[[133 131 132 131 122 125]
 [132 128 144 142 119 108]
 [129 126 145 143 122 105]
 [122 124 120 121 138 135]
 [130 131 112 113 130 149]]
:
[[133 131 132 131 122 125]
 [132 128 144 142 119 108]
 [130 131 112 113 130 149]
 [129 126 145 143 122 105]
 [122 124 120 121 138 135]]

[[108 147 147 132 145 147 141 137 141 109 141 136]
 [103 149 138 135 146 146 144 132 147 106 148 132]
 [110 146 117 144 143 140 145 124 153 115 156 126]
 [153 116 127 128 119 118 121 131 118 150 117 130]]
:
[[153 116 127 128 119 118 121 131 118 150 117 130]
 [110 146 117 144 143 140 145 124 153 115 156 126]
 [108 147 147 132 145 147 141 137 141 109 141 136]
 [103 149 138 135 146 146 144 132 147 106 148 132]]

[[147 134 146 128 138 136 122]
 [154 130 128 132 133 133 127]
 [151 124 116 141 129 127 117]
 [101 133 106 129 134 127 127]
 [104 128 158 131 123 124 128]]
:
[[154 130 128 132 133 133 127]
 [151 124 116 141 129 127 117]
 [147 134 146 128 138 136 122]
 [104 128 158 131 123 124 128]
 [101 133 106 129 134 127 127]]

[[114 139 114 148 110 130]
 [147 124 123 106 145 105]]
:
[[147 124 123 106 145 105]
 [114 139 114 148 110 130]]

[[142 134 127 132 132 126 129 136 133 136 127 135 127 123]
 [138 125 142 126 133 147 121 144 114 121 130 142 114 120]
 [131 121 145 129 130 147 120 138 111 123 129 140 115 123]
 [116 127 125 129 121 126 129 117 137 125 128 122 138 142]
 [124 133 117 137 124 107 143 119 157 145 128 120 153 139]]
:
[[142 134 127 132 132 126 129 136 133 136 127 135 127 123]
 [138 125 142 126 133 147 121 144 114 121 130 142 114 120]
 [131 121 145 129 130 147 120 138 111 123 129 140 115 123]
 [124 133 117 137 124 107 143 119 157 145 128 120 153 139]
 [116 127 125 129 121 126 129 117 137 125 128 122 138 142]]

[[100 127 130 126 125 119 128 137 129]
 [104 129 127 124 125 115 133 130 150]
 [133 126 130 130 113 136 128 126 108]
 [106 129 123 129 127 107 138 128 126]
 [120 134 131 133 115 124 127 129 136]
 [132 125 129 128 118 114 133 128 127]]
:
[[133 126 130 130 113 136 128 126 108]
 [132 125 129 128 118 114 133 128 127]
 [120 134 131 133 115 124 127 129 136]
 [106 129 123 129 127 107 138 128 126]
 [104 129 127 124 125 115 133 130 150]
 [100 127 130 126 125 119 128 137 129]]

[[117 133 122 122 135 152 135]
 [118 122 124 106 137 114 128]
 [130 129 108 111 137 135 126]]
:
[[130 129 108 111 137 135 126]
 [118 122 124 106 137 114 128]
 [117 133 122 122 135 152 135]]
